Each row has a name. Each piece below is followed by the name of the row it came from. Each question is about the rows just above it.

[168 169 154 129 115] -> romi
[170 165 103 168 149] -> pulo
[168 165 154 129 115] -> bip
[121  94 161 172 171] -> nomul
[ 95 152 108  97  91] -> vaned
[148 132 103 168 149] -> zok
Where do [170 165 103 168 149] appear? | pulo
q: [148 132 103 168 149] | zok
q: [170 165] | pulo
q: [121  94] | nomul

[160 163  82 128]  Naku
[141 144 104 144]  navas
[148 143 103 139]  Bef
[147 138 103 123]  Dukiv
q: [148 143] | Bef
The row with [103 139] is | Bef

[152 125 123 156 162]  sime
[126 147 145 148 111]  Gefug
[126 127 121 129 139]  zifa
[127 130 129 124 133]  Feva
[126 131 122 133 140]  kupig
[110 155 147 177 126]  sapom
[171 125 123 156 162]  nep
[171 125 144 130 122]  mulab
[130 127 127 127 132]  Panil
The row with [152 125] is | sime
q: [127 130] | Feva
q: [171 125 123 156 162] | nep
The row with [127 121 129 139] is | zifa
[130 129 124] is in which row? | Feva

[155 181 102 116  80 130 137 149] = Tulez
[160 141 177 112 140  83 142 148] = ledak
[112 141 177 160 141 140 118 141] = tes
[117  86 153 134 166 105 126 116] = Vafa
[120 143 118  90 104 180 123 107] = Gufu
[173 134 135 127 127 119 184  89] = Bune
q: [160 141 177 112 140  83] | ledak
q: [134 135] | Bune
[160 141 177 112 140  83 142 148] is in which row? | ledak
Which row holds [112 140  83 142]? | ledak
Where do [141 177 112 140  83 142] appear? | ledak

[125 133 136 125 141 106 128 128 101 141 118 116 116 132 152 134 133 150
  91 167 109 141 113 126 127 137 134 113 134 134 142 144 148 123 141 129
 110 148 124 141 107  89 125  87 127 117 133 142 150 126 132 154 118 139
 155 130] : kom
[139 114 125 131 114 130 134 137 158 121 114 132 142 100  95 120 119 113
 162 109 145 100 135 127 147  79 115 158 129 130 135 134 136  75 164 152
 123 138 124 145 149 153 143 134 133 116 138 107 121 128 130 111 134 126
 104 120] : Rova
[159 139 130 142 133 122 128 145 156 132 118 128 139 110 132 113 122 119
 173 125 133 108 143 114 112 100 128 131 115 119 148 120 144 184 142 126
 140 126 162 128 102 134 146 142 113 126 131 123 117 124 143 102 131 125
 132 128] : nosi
[144 156 125 139 151 110 136 144 136 132 113 141 127 128 153 116 123 137
 137 141 123 139 129 116 103 132 132 110 110 114 152 131 148 174 137 123
 127 132 160 142  76 109 144 124 109 130 118 136 136 137 147 123 129 120
 155 135] : gisoz
[153 138 125 136 154 108 137 142 127 132 112 141 123 131 154 119 123 143
 121 147 121 145 124 119 105 137 131 109 113 116 151 134 149 164 136 124
 123 138 152 145  75 103 142 113 112 126 117 139 142 138 146 133 127 122
 158 136] : Tet
Which row holds [134 149 164 136 124 123 138 152 145  75]? | Tet
q: [145 156] | nosi
q: [143 121 147 121 145 124 119 105 137 131] | Tet
Where do [132 112] appear? | Tet
q: [123 138 124 145 149 153 143 134 133] | Rova
Which row holds [152 134 133]? | kom
q: [139 151 110 136 144 136 132 113 141 127 128] | gisoz

[151 152 119 161 170 108 145 148 101 126 135  96 119 124 154 139 131 153
 114 112 148 137 154 132 133 147 158 155 130 129 120 171 142 113 120 132
 142 134 146 140 134 154 137 119 141 155 142 130 154 151 160 140 174 128
 128 140 131] = tikur
[133 150 126 149 157 124 124 143 116 118 139 118 115 128 144 131 130 143
 129 126 137 133 148 148 131 149 155 145 132 148 131 153 152 118 131 141
 150 132 138 135 126 144 126 127 147 124 126 143 140 158 154 145 151 135
 127 149 131] = Muf
[137 137 130 140 139 136 138 140 128 143 133 131 137 132 138 135 135 132
 129 131 142 132 136 129 133 134 138 140 135 130 128 142 135 134 134 136
 133 140 141 135 142 141 139 139 136 132 141 132 140 135 134 128 138 137
 143 131 132] = zav
[131 127 134 127 125 131 132 126 135 131 130 134 133 132 128 131 130 130
 134 132 128 133 127 130 132 128 126 128 130 129 133 124 126 134 131 128
 128 129 128 131 129 126 130 129 127 133 129 130 127 126 127 131 127 127
 128 128 133] = nutef
[126 128 131 114 119 141  91 117 155  91 144 161 108 140 118 119 128 132
 163 155 102 132 129 178 132 146 134 113 134 177 161 104 156 131 146 146
 157 116 107 124  98 108 102 125 155 141  89 163 104 157 140 163 106 136
 103 162 138] = lofef
[142 142 123 150 147 143 143 153 121 159 133 127 144 129 144 138 139 128
 120 127 155 128 140 120 131 135 144 150 137 124 120 156 138 133 135 140
 131 150 155 137 157 155 149 151 141 129 155 128 151 138 133 117 144 146
 162 128 128] = mog
q: [155 141] | lofef
q: [126 128 130] | nutef
Which row holds [108 102 125 155 141  89]? | lofef

[147 130 138 154 167 160 177 178 155 155 163 166 169 166 164 172 164 164] : Gedum
[129 126 115 144 178 160 177 178 155 155 163 166 169 166 164 176 160 166] : Dur
[157 129 128 129 126 115 143 178 155 163 155 131 128 124 122 156 153 155] : vit
Where do [129 126 115 144 178 160 177 178 155 155 163 166 169 166 164 176 160 166] appear? | Dur
q: [129 126 115 143 178] | vit
[129 126 115 143] is in which row? | vit
q: [122 156] | vit
Where do [126 115 143] appear? | vit

[ 94 141 152 150 114 150  97 120] -> muk
[150 152 141 150  87 149 114 120] -> Sir
[152 150 141 150  97  94 114 120] -> rol
q: [ 94 141 152 150] | muk
[152 150 114 150  97 120] is in which row? | muk
q: [152 150 141 150  97  94 114] | rol
Which row holds [152 141 150  87 149]? | Sir

[117 109 130 129 133] = Nogoz
[129 128 130 128 128] = Tapi
[146 105 132 129 126] = Ged
[140 138  77 126 127] = Mul
[ 98  81 135 135 147] = lotog
[140 138  77 110 162] = Ranav
[105 146 137 146 108] = redok
[128 129 130 129 127] = dudu
[104 106 141 139 133] = Vuraf
q: [105 146] | redok
Which row holds [140 138  77 110 162]? | Ranav
Where do [126 127] appear? | Mul
q: [146 105] | Ged
[117 109 130 129] is in which row? | Nogoz
q: [104 106 141] | Vuraf

[145  89 128 131 121 142 145] -> soki
[154 118 127 121 111 136 115] -> Dabaf
[113 137 134 151 140 125 133] -> seti
[157 119 127 131 124 138 121] -> Pamat
[123 137 133 146 107 123  88] -> vomi
[155 136 127 132 121 131 108] -> vadu
[161 121 125 163 118 111 120] -> fude
[113 137 134 151 140 125 126] -> vato
[175 103 124 146 114 130 117] -> Sav
[144 121 128 145 117 121 126] -> Dupi
[131 136 131 131 120 129 114] -> betu
[145 134 151 134 140 125 126] -> dira
q: [134 151 140 125 126] | vato
The row with [145 134 151 134 140 125 126] is | dira

[169 144  99  93 118] -> somib
[174 161 155  93 118] -> limup
[144  99 169 154 123] -> Sorin
[144  99 169 154 166] -> Dav
q: [144  99 169 154 123] | Sorin
q: [99 93] | somib

[122 167 125 112 103 143 133 118  94 134 135 102 126 141  98 141 116] -> Lup
[108 141 140 133 137 124 137 135 138 136 126 138 140  92 142  88 135] -> rozu
[103 143 133 118  94 133 135 102 126 114 107 134 149 165 119 167 133] -> bovet
[157 112 110 141 143 104 118 139 139 107 109 145 116 162 146 161 140] -> Lusi
[122 137 137 129 150 138 131 130 153 138 132 136 105 111 153 106 128] -> zumi
The row with [103 143 133 118  94 134 135 102] is | Lup
Which row holds [ 94 133 135 102 126]? | bovet
The row with [138 132 136 105 111 153] is | zumi
q: [119 167] | bovet
q: [126 141  98] | Lup
Which row holds [157 112 110 141 143 104 118 139 139 107 109]? | Lusi
[122 167] is in which row? | Lup

[140  88 121 119  99 126 147 107  89 144 126 112 163  94 167 112 138 132
 128] -> Libop
[139  79 140  88 121  89 119 135  99 147  89 144 126 112 163  94 167 112
 138] -> fofus
[154  89 121 119  99 147 121 165 119  99 147  89 144 126 112 163  94 167
 112] -> roz
[125 119 101 139  79 119 140 154  88 121 119  99 147  89 144 126 112 163
  94] -> tuveg
q: [140  88 121 119  99 126 147 107  89 144 126 112 163  94 167 112 138 132
 128] | Libop
[139  79 140] is in which row? | fofus
q: [154  88 121 119  99 147] | tuveg

[134 122 140 144 125 128 108 127 132 137 120 130 143 124 128 123 131 119
 126 114 111 130 133 122 111 127 121 141 133 115 126 125 143 134 126 132
 129 137 131 129 131 133 124 127 125 135 131 125 126 137 129 147 129 137
 134] -> duk
[129 115 134 144 131 120 117 120 129 120 134 129 122 122 127 114 135 125
 148 119 105 137 133 120 120 120 118 137 143 111 138 130 143 126 113 131
 122 137 127 121 129 126 124 126 118 146 116 121 133 139 123 141 117 129
 132] -> begul
[148 105 139 136 142 122 145 125 153 111 123 133 124 122 127 118 151 115
 121 134 103 123 136 116 120 115 125 147 131 110 142 145 147 113 133 136
 120 137 114 142 140 111 125 112 125 129 132 118 138 142 135 143 147 135
 140] -> boz
[112 156 130 133 103 141  81 136 101 169 117 123 163 132 131 142  98 131
 119 104 147 131 122 139 116 148 127 120 122 140  99 100 118 158 130 124
 143 125 152 119 116 159 129 147 134 126 137 141 108 117 124 132 115 134
 121] -> dolik
[148 128 122 132 128 121 122 121 119 120 142 126 113 127 127 119 127 134
 151 125 121 138 129 126 132 124 123 124 140 123 136 127 130 127 112 127
 123 130 129 115 123 129 127 132 120 143 112 126 131 130 121 126 110 121
 125] -> lafi
[117 138 114 113 128 128 141 128 118 123 139 125 113 133 128 133 120 140
 134 139 147 128 122 136 145 131 134 112 125 142 128 127 111 126 125 123
 129 119 129 121 132 127 132 134 130 124 122 133 128 117 124 107 119 117
 120] -> gom
[117 138 114 113 128 128 141 128 118 123 139 125 113 133 128 133 120 140
 134 139 147 128 122 136 145 131 134 112 125 142 128 127 111 126 125 123
 129 119 129 121 122 127 132 134 130 124 122 133 128 117 124 107 119 117
 120] -> kuva
Where do [122 111 127 121 141 133 115] appear? | duk
q: [117 138 114 113 128 128 141 128 118 123 139 125 113 133 128 133 120 140
 134 139 147 128 122 136 145 131 134 112 125 142 128 127 111 126 125 123
 129 119 129 121 122 127 132 134 130 124 122 133 128 117 124 107 119 117
 120] | kuva

[128 116 114 175 118 119 175 113]  pamiz
[129 127 121 156 129 124 109 121]  zol
[128 160 116 114 175 119 118 113]  kem
[129 127 121 156 123 119 104 115]  rafib
[116 114 175 118 119 175] is in which row? | pamiz
Which row holds [119 118 113]? | kem
q: [175 119 118] | kem

[ 94 133 123 113 126] -> Vasos
[124 105 122 142 132] -> zesu
[119 110 138 160 117] -> simig
[121 105 122 142 132] -> tol
[119 113 133 123 106] -> sorud
[120 135 128 135 119] -> zuvam
[114 131 131 147 113] -> fedam
[120 121 145 156 104] -> nunes
[118 123 113 133 132] -> butap
[123 113 133] is in which row? | butap
q: [133 123 113] | Vasos
[124 105 122 142 132] is in which row? | zesu
q: [121 105 122] | tol
[113 133 132] is in which row? | butap

[136 123 109 125 136 155 142 127 137 142 127 150 131 123 169 132  98 138
 145]  Tib
[120 130 149 127 120  98 114 127 116 111 125 133 129 106  96 119 160 111
 120]  sato
[134 155 142 127 120  98 114 127 116 111 125 106 129 133  96 119 160 137
  92]  bika
Which row holds [106 129 133  96]? | bika
q: [138 145] | Tib
q: [136 155 142] | Tib

[ 96 131  99 109 171 135 119 137 102 132 166 149]  Gogud
[136 123 101 168 144 152 131 147 134  96 171 145]  sugep
[115 116 145  99 109 136 137 136 123 101 167 144]  Toz
[114 124 142 102  99 152 131 147 134  96 170 146]  fal
q: [119 137 102 132 166] | Gogud
q: [136 123 101 167 144] | Toz
q: [136 137 136 123] | Toz

[132 141  75 129 141 125 145] : lun
[109 119 161 102 119 162 116] : Kiz
[156 125  75 129 141 141 149] : Fem
q: [141  75 129 141 125] | lun
q: [161 102] | Kiz
The row with [109 119] is | Kiz
q: [129 141 125] | lun
Where do [161 102 119 162 116] appear? | Kiz

[145 134 116  77 150  73 126 119 114 120 126 119 121] = Fulug
[142 150 142 129 148 129 145 134 116  77 150  73 128] = pofud
[142 150 142 129 148 150 145 134 116  77 150  73 128] = dok
The row with [145 134 116  77 150  73 126 119 114 120 126 119 121] is | Fulug
q: [142 150 142 129 148 150 145 134 116  77 150  73 128] | dok

[ 78 173  78  94  85] : bero
[128  79 173  78  94] : zas
[ 78  78  94 173  80] : zel
q: [128  79 173  78  94] | zas
The row with [ 79 173  78  94] is | zas
The row with [ 78 173  78  94] is | bero
Which row holds [ 78  94 173]? | zel
The row with [128  79 173] is | zas

[145 128 142 109 111 133 144 160 113 144 121 157  78 125 132] -> nupu
[149 130 141 111 112 129 145 160 120 142 119 156  74 130 132] -> bota
[161 130 133 112 115 126 161 150 137 131 118 153  82 145 119] -> duzom
[162 131 133 115 115 125 160 151 132 137 119 151  75 143 119] -> garu
[161 126 131 112 117 122 158 144 137 132 120 147  88 143 118] -> babof
[149 130 142 110 111 131 150 159 118 142 119 157  75 132 132] -> tuful
[133 116 115 125 160 151 160 145 140 133 118 149  84 145 121] -> kuvo
[145 130 141 111 108 134 142 159 115 147 119 156  74 127 136] -> rimi
[147 130 141 108 111 134 149 160 115 143 118 159  75 130 119] -> bopes
[130 133 110 115 126 161 150 137 131 118 153 159  75 130 134] -> soru
q: [113 144 121 157] | nupu
[133 115 115 125 160 151] is in which row? | garu
The row with [130 133 112 115 126 161 150 137 131 118 153] is | duzom
q: [125 160 151 160 145 140 133 118 149  84 145 121] | kuvo
q: [161 130 133 112 115 126 161 150 137 131 118 153  82 145 119] | duzom
Where do [128 142 109 111] appear? | nupu

[111 132 124 138 125 144 119 149 135 142 138] : dofi
[115 138 134 135 121 144 136 121 118 126 124] : Fono
[116 140 156 132 143 155 134 140 111 113 114] : vufez
[115 138 135 134 132 139 150 153 118 126 116] : Ligot
[125 140 127 130 115 125 156 161 129 136 121] : nad
[140 118 130 131 135 134 139 128 130 138 114] : lizop
[137 121 144 152 114 141 148 133 141 100 136] : kila
[107 142 181 132 166 181 112 128  83 100 110] : duza
[135 127 107 163 124 145 143 113 110 119 116] : sov
[ 89 139 129 130 126 138 104 166 149 155 153] : mubeb
q: [115 138 135 134 132] | Ligot
The row with [115 138 134 135 121 144 136 121 118 126 124] is | Fono
The row with [121 144 152 114 141] is | kila
q: [115 138 135 134] | Ligot

